(in the rows, 128 means zero)
One turn sends every row of this set to another row. A few are shown first. Where does it send the rows asked after them?
biki: [130 128 163 122 128 160  91 114 114 143  95 129 127 128 118]
luto: [ 97 146 156 113 146 145 127 147 140  91 107 118 113 122 130]
razo: [113 114 130 115 116 115 117 168 104  99  98 142 110 114 125]
napo: [144 135 142 136 116 145 112 135 127 112 132 136 155  96 122]
boveg: [104 125 147 108 115 115 130 162 112 106  98 148 122 144 133]
savi: [112 126 154 120 146 118 115 138 141  73 102 144 106 130 112]
Luva: [130  80 129 131 148 143 116 139 131 127 120 123 105 107 118]
Sut: [113 125 142 122 146 126 108 145 134  73 105 131  99 105 110]
vakub: [149 129 150 137 117 130 112 127 131 106 129 155 157 118 116]
goz: [112 114 139 114 114 107 121 162 109  98  96 153 114 134 124]
zor: [102 139 163 114 146 129 126 138 145  84 105 136 114 141 124]
vido: [142 138 155 131 116 138 119 127 133 114 129 148 162 123 123]
reda: [140 142 149 132 116 148 119 133 130 117 132 137 160 110 126]
muv: [138 118 161 126 128 147  83 111 114 133  92 141 122 130 108]
Sas: [105 138 144 118 145 141 116 151 135  84 108 115 104 101 123]
Dibu: [105 125 131 111 115 128 124 172 104 108 101 129 114 112 133]
lapot: [117  99 150 120 148 152 136 135 139 141 119 124 121 142 133]
lomu: [133 124 166 123 128 152  89 110 116 139  93 138 127 136 114]
motur: [139 117 155 127 128 151  80 115 110 134  93 134 119 115 108]
Kagi: [133 124 156 125 128 160  84 117 111 140  95 126 123 115 115]
famim: [133  75 138 130 148 128 117 130 135 122 116 141 109 129 113]
zagi: [150 127 142 139 115 133 107 130 127 104 129 148 152 101 114]
geb: [119  96 137 124 149 158 128 142 134 140 122 113 114 114 131]
muze: [125  86 150 123 148 134 129 127 142 129 118 142 119 150 122]
nis: [100 132 141 107 116 129 133 168 109 113 101 133 121 132 140]

luto -> Sut
reda -> zagi
nis -> razo
Now these:
lomu -> Kagi
Luva -> muze

One turn sends every row of this set to another row. A few are shown first. Where does it send the rows asked after them?
suruz: [127 144 106 142 163 132 128 123 156 100 112 120 127 128 135 109 136 123
 116  87]
tuk: [128 147 129 135 123 122 142 102 104 132 146 128 106 134 132  79 124 128
 109 130]
zoru: [157 139 131 118 167 126 118 149 116 112 150 130 132 139 142 129 151 116
 114  99]
ruv: [129 140 118 153 138 119 105 128 106 136 118 115 152 127 115 131 154 124
 133  98]
Fogos: [128 147 127 131 155 112 134 103 164 134 144 127 132 149 131  82 118 134
 136 114]
pila: [136 167 155 116 113 109 154 124 144 114 146 131 145 123 125 107 107 137
 113 135]
Luvav: [158 139 129 121 164 123 132 135 111 125 156 119 134 139 143 131 150 121
 109  88]
gogu: [131 171 127 149 175 116 119 130 159 107 137 100 130 122 135 129 139 130
 113 125]
Tonir: [121 158 137 128 152 101 135 117 170 131 148 117 135 148 138  88 117 142
 123 122]
liv: [142 149 135 134 104 109  92 138 155 123 152 119 118 117 126 107 124 124
 118 133]
Gul: [122 159 137 165 119 110 142 143 121 130  99 115 143 127 128 123 140 140
 116 127]
pona: [115 144 130 137 137 103 130 134 104 145 108 114 153 134 124 133 149 135
 103 101]
momi: [137 148 145 120 122  96 133 113 134 156 147 127 113 127 124 109 121 131
  93 144]
tiku: [134 140 138 143 141 123 117 119 119 123 119 129 111 147 115 139  84 128
  95 106]
Giv: [134 134 134 102 165 131 139 129 111 138 144 141 142 127 130 136 122 127
  92 106]
toz: [140 122 119 124 104 119 123 111 137 138 130 139 112 127 122  90 121 120
 113 101]
Kavu: [148 150 137 126 112 123 157  99 136 121 147 135 142 122 117  99 107 130
 131 111]
bopu: [129 152 132 167 128 121 127 141 118 124  95 133 138 127 120 119 143 128
 133 135]
soso: [120 152 135 139 148 107 102 149 109 131 113 125 149 130 118 137 153 126
 118 131]
gumu: [146 157 142 124 115 126 128 125 146  99 145 145 141 119 117 101 110 123
 140 133]
bofer: [136 144 136 151 133 126 104 127 128 113 126 118 115 142 118 141  84 130
 102  99]
ligof: [151 145 137 114 162 116 130 152 118 117 152 119 135 140 148 133 149 125
  99  97]
vusaz: [133 152 129 174 125 118 141 122 113 139 106 117 140 125 120 122 142 134
 133 121]
linag: [123 151 130 128 151 111 119 124 173 118 141 130 133 148 135  82 119 133
 135 122]
lagis: [138 129 118 116 143 144 114 141 128 115 148 127 147 119 134 131 123 125
 111  77]
Bez: [124 168 141 141 116 111 123 127 121 118 161 106 112 126 141  92 125 136
 104 144]
vifiv: [142 153 138 120 162 130 107 143 126 124 168 119 147 115 131 149 125 128
 108 120]
gugi: [138 151 144 150 144 119 108 122 123 123 132 118 113 142 115 147  85 130
  99 118]
dobem: [127 154 124 134 186 116 154 106 139 128 118 124 123 133 130 119 136 128
  99 118]
tev: [124 147 123 138 108 130 113 131 122 103 142 127 109 129 138  75 126 124
 118 121]

momi -> liv
soso -> ruv
Now these:
Fogos -> Tonir
bofer -> tiku
Giv -> vifiv
ligof -> zoru
Gul -> bopu
tev -> tuk
dobem -> gogu
gumu -> Kavu

One turn sends every row of this set to another row. A few are shown first. Where does it send the rows asked after them?
kuni: [117 121 143 118 125 123 130 147 117 145 114 115 141 150 125 149 141 161
 114  85 151]
gom: [126 120 145 112 135 119 134 150 118 137 111 111 134 140 123 148 137 155
 111  78 151]
lemev: [147 143 117 105 126 102 113 119 105 151 125 119 142 176 143 148 138 124
 138 119 133]
Gilog: [148 116 149 146 133 127 119 122 148 132 135 116 161 112 125 149 139 139
 116 123 124]
livup: [128 120 151 110 128 114 131 147 115 136 107 123 137 140 116 150 138 153
 105  79 151]
Zizor: [155 141 127  94 128  94 115 122 100 146 124 126 141 163 141 151 134 118
 127 125 140]
sivin: [119 118 144 112 135 120 130 147 119 141 107 112 143 146 120 149 139 146
 113  78 151]
tedag: [153 119 149 141 129 122 119 119 144 129 132 124 153 102 115 146 142 141
 111 123 120]
vamaf: [162 135  93 124 151 102 108 131 123 151  95 117 155 132  97 141 124 114
 147  95 108]
dunan: [166 139 123 138 143 106  99 124 102 172 137 120 116 139  93 130 142 153
 122 138 136]
Leli: [157 129 122 137 146 110 115 132 101 167 118 140 128 137  87 112 151 175
 118 107 123]
butir: [147 115 140 154 129 132 121 124 146 140 133 112 157 107 119 146 142 151
 116 119 123]
mibe: [152 144 123  92 130  97 122 125 104 153 123 118 144 165 145 147 139 124
 134 125 139]
lev: [148 135 127 139 144  79 136 169 120 160 119 140 168 106 107 144 127 147
 144 127 116]
Malif: [145 127 130 143 143  83 134 169 122 162 115 139 178 109 110 147 126 143
 139 124 119]
marab: [164 138  91 132 147  98 113 135 114 161  96 118 148 141  98 141 126 121
 151  90 110]
poved: [148 140 120  97 133  97 117 127 105 152 121 124 155 170 145 148 134 118
 136 123 136]
nerot: [154 130 128 135 142  80 131 165 115 162 117 151 169 105 105 145 123 145
 136 130 121]
Palo: [170 142  93 117 150 103 111 130 123 151  95 118 147 134  96 138 122 123
 149  95 111]
Kefaz: [171 137  98 115 147  99 110 128 116 154  91 123 144 129  90 141 125 115
 141  94 116]
gizov: [158 121 151 146 132 123 125 122 148 132 135 116 156 108 123 145 142 146
 118 122 119]
Dofa: [153 128 120 153 141  86 132 164 117 169 122 137 173 110 114 145 126 147
 142 130 116]
safol: [164 142 124 144 119  94  99 128 101 143 115 104 126 137 104 140 156 165
  98 106 114]
dil: [169 144 130 139 130  89 101 151  94 167 117 113 126 150 100 147 132 171
 109 118 145]
Dusan: [152 134 122 138 129  92 108 136  91 144 135 140 134 137 120 123 149 178
 106 123 110]

Dusan -> safol
Gilog -> sivin
Now these:
livup -> Zizor
gizov -> gom
butir -> kuni

